128 stands for zero in the data rows.
Some points:
[ 84  76  89  73  68  48  66  60 104 159 110  99 113 102 123 175 110  75
 113 153 113 163 140 122 136 138 141 166 199 163 161 150 216 132 131 171
 153 168 212 152 156 114 152 163 128 147 142 118  94 137 101 149 115 118
 111  29 102 104  93 102 108 123 134  82]
[ 73  64  29  92  91  49  87  74  97 162  63  68 123  84  81  86  71 104
 121 109 138 143 143 120 147 147 141 150 121 159 153 168 161 175 159 180
 191 171 222 179 200 205 217 171 183 154 155 173 172 197 120 136 150 155
 116 147 141 110 101 105  89  54 120  53]
[170 144 181 159 194 131 155 183 191 179 172 144 186 142 137  93 183  95
 133 113  97 128 101 109 122 144 112 103 125  95  93  85  95 109  43  99
  92  94  50  88  91  89  74 122 109 103 115 113 100 176  69 142 109 115
 155 128 156 163 145 150 132 120 117 181]
[ 67 124  67  96  56 121 118 118  71  60  99 115  20  92 108 127 133  91
 140 113 110 125 137 139 117 125 151 147 150 152 140 177 144 175 195 167
 158 166  43 137 142 162 137 138 158 162 164 162 153 120 203  63 133 125
  97 131  92 103 115 117 103  50 102  37]
[161 137 143 128 107 117 147 114 139 101  92 104 124 117 112  88  95 147
  81 110 105 104  91 201 115 145 112 122 156 121 119 130 173 126 106 128
 126 111 166 133 140 129 196 145 140 163 134 141 166 153 157 160 131 108
 142 141 157 143 127 123 145 167 189 129]
[169 177 170 179 172 214 137 143 146 240 155 151 232 165 144 118  82 131
  93 126 124 123 122 121 114 143  98 104 136 100 119 103 105  81  90  88
  99 109 124  95 103  72 106  95 107 113 107 126 115 133 102 152 156 150
 127 230 132 144 138 159 146 127 116 200]
[145 163 144 156 139 149 165 175 189 143 130 152 141 112 144 199 181 139
 110 156 162 105 128 163 106  99 144 126  62 128 140 127  61  94 112 109
 108  89 121 107  98 129  97  67 120 124 142 115 119  71 176  89 113 115
 103  81 167 127 146 134 151  67 156 152]
[161 162 182 172 110 185 150 145 165  78 152 135 111 113  98 136  94  72
  69  73 106  81  93  47 114  98  96  93 108  91  83 111 119  87 104  95
 101 125 153 117 134 132 152 152 140 129 152 153 173 133 134 150 172 199
 180 174 147 169 179 172 131 150 173 156]
[199 163 205 143 181 114 159 143 137 138 114 102  72 114 102  98 108  62
 103  73  67  67  68  73  39   7  46  56  69  66  58  77  33  95 110  79
 105 123 133 124 137 142  97 124 158 176 175 173 174 177 217 147 195 199
 190 252 162 194 210 205 217 212 203 148]
[122 183 150 169 210 182 227 170 136 120 145 168 173 187 154 151 168 170
 177 119 108 131 122 100 113 125 101 102 143  98 130  88  99  80 103  97
  92  62 104  99  94 131 109 102 107 123 103 110 105  61 150 140 106 122
 153 120 177 131 148 156 159 156 158 128]
[160 172 140 197 146 146 189 162 197 204 158 198 111 210 188 184 141 148
 160 157  99 156 151 183 130  96 123 114  73 101  88  85 129  62 108  96
  75  51 138  60  58  74  99  98  61  37  53  69  89  99  16 120 104 103
 105 124 133 138 127 140 167 198 160 222]
[ 89  92 115 116 160 129 153 132 233 140 180 187 197 191 204 205 196 252
 241 232 248 227 237 211 208 180 212 196 188 198 158 185 114 164 143 128
 127 131  21 101 105  88  56  58  68  55  47  50  46  32  45  39  22  17
  28   9  16  41  46  57  55  64  91  47]
[ 90  81 102 102  77 140 120 174  72 152 173 167 180 211 190 167 242 164
 214 204 226 207 207 203 232 225 203 210 205 187 231 183 195 189 161 143
 147 159 204 135 114  99  86  78  75  85  62  59  53  68  30  16  62  64
  52  91   9  40  55  43  76  77  67  36]
[143 160 122 164 136 157 125 129 108  97 109 110  99  85  79  27  98  70
 114  77 107  63  67  56  59  59  63  61  34  67  94  72  94  73  80 102
  97 120  69 124 124 106  90 139 141 157 144 171 170 183 152 183 202 174
 191  99 165 194 179 179 205 232 192 134]
[ 69  76 102  71 153  72  97  82  74  50  74  82  78  73  92  74  68  96
  94 112  74 100 126 103 134 138 162 162  90 166 196 168 160 186 188 189
 191 184 153 206 180 189 146 173 192 147 178 156 174 115 144 203 114 127
 147 176 106 105 121  92  97 102 110  71]
[157 105  83 119  85 102  64  72 112  66 110  99 113 126 101  96  64 121
  81 108  83 100 105  85 119  98 127 108 155 132 111 125  92 159 105 124
 138 162 165 161 165 159 196 164 154 163 160 158 135 220  86 185 154 162
 158 136 169 150 136 146 174 108  90 189]
[149  66 115 122 121 113  38 128  60  97 116 127 153 140 121 118  82 128
 129 120 146 141 149 171 137 179 155 148 187 159  95 154 184 127 202 130
 145 138 202 132 150 111  81 106 132 113 147 125 143 124  78 102 123 138
 111  82 137 115  97 110 101 133  91 186]
[168 141 130 122 177 183 113 134 112 173 146 136 129 131 131 123 162 115
  82 132 130 129 116 130 131 141 112 111  50 118  98  98 105 133 116 104
 114 117  17 119 118 157 176 124 131 131 118 119 112  98 176 128 161 157
 157  81  92 150 151 140 154 126 149 101]
[ 82 122 118 105  58 108  83 126 124  60  68 105  82 107 111  72 123 122
  98 118 153 150 134 132 148 146 143 149 190 161 181 160 146 169 188 179
 168 146 159 159 138 184 159 184 141 180 117 143 124 159 211 146 122 110
 109 115 150 125  93 108  84 122  36 136]
[ 76 111 122  68  88  87 115  51  96  85 104  93 104 109  96 139 188 157
 160 116 124 105 122 206 147 132 151 146 158 145 181 160 181 149 180 184
 176 170 154 176 169 173 179 189 168 154 168 162 161  86 114 141 135  96
 147 106 105 117 122 101  79 114  44 152]
[154 165 203 157 125 154 114 203 109 152 178 147 181 124 152 205 110 166
 144 132 162 123 122  63 114  94 110 114 103  87  89 100 106 125 118  92
  96  92  61  96  84  83 108  90  99 101 121 111 133 141 171 136 111 142
 130 186 179 138 159 149 110 169 188 164]
[128 132 105 107 162 115 194  99 147 160 170 126  94  82 150 136 119 191
 159 162 134 144 134  78 135 154 112 126 114 125  99 109 103 128  75 132
 116 127 145 116 116  86 105 133 104 100 112 107 105 132 164  91 127 119
 107 177 122 117 127 126 133 144 132 112]
There is one direction along which these points spread out most. Take the direction at right angles to it along which they spread out most. Go by this last direction. For each point below, how far along it does it lie, from 0 to 99? 50 is the average, and the first point above lies past it. One standard deviation of the points above along it is 16.
[143 160 122 164 136 157 125 129 108  97 109 110  99  85  79  27  98  70
 114  77 107  63  67  56  59  59  63  61  34  67  94  72  94  73  80 102
  97 120  69 124 124 106  90 139 141 157 144 171 170 183 152 183 202 174
 191  99 165 194 179 179 205 232 192 134] 51
[ 67 124  67  96  56 121 118 118  71  60  99 115  20  92 108 127 133  91
 140 113 110 125 137 139 117 125 151 147 150 152 140 177 144 175 195 167
 158 166  43 137 142 162 137 138 158 162 164 162 153 120 203  63 133 125
  97 131  92 103 115 117 103  50 102  37] 67
[149  66 115 122 121 113  38 128  60  97 116 127 153 140 121 118  82 128
 129 120 146 141 149 171 137 179 155 148 187 159  95 154 184 127 202 130
 145 138 202 132 150 111  81 106 132 113 147 125 143 124  78 102 123 138
 111  82 137 115  97 110 101 133  91 186] 56
[145 163 144 156 139 149 165 175 189 143 130 152 141 112 144 199 181 139
 110 156 162 105 128 163 106  99 144 126  62 128 140 127  61  94 112 109
 108  89 121 107  98 129  97  67 120 124 142 115 119  71 176  89 113 115
 103  81 167 127 146 134 151  67 156 152] 37
[ 89  92 115 116 160 129 153 132 233 140 180 187 197 191 204 205 196 252
 241 232 248 227 237 211 208 180 212 196 188 198 158 185 114 164 143 128
 127 131  21 101 105  88  56  58  68  55  47  50  46  32  45  39  22  17
  28   9  16  41  46  57  55  64  91  47] 27
[170 144 181 159 194 131 155 183 191 179 172 144 186 142 137  93 183  95
 133 113  97 128 101 109 122 144 112 103 125  95  93  85  95 109  43  99
  92  94  50  88  91  89  74 122 109 103 115 113 100 176  69 142 109 115
 155 128 156 163 145 150 132 120 117 181] 33
[ 84  76  89  73  68  48  66  60 104 159 110  99 113 102 123 175 110  75
 113 153 113 163 140 122 136 138 141 166 199 163 161 150 216 132 131 171
 153 168 212 152 156 114 152 163 128 147 142 118  94 137 101 149 115 118
 111  29 102 104  93 102 108 123 134  82] 65
[122 183 150 169 210 182 227 170 136 120 145 168 173 187 154 151 168 170
 177 119 108 131 122 100 113 125 101 102 143  98 130  88  99  80 103  97
  92  62 104  99  94 131 109 102 107 123 103 110 105  61 150 140 106 122
 153 120 177 131 148 156 159 156 158 128] 32
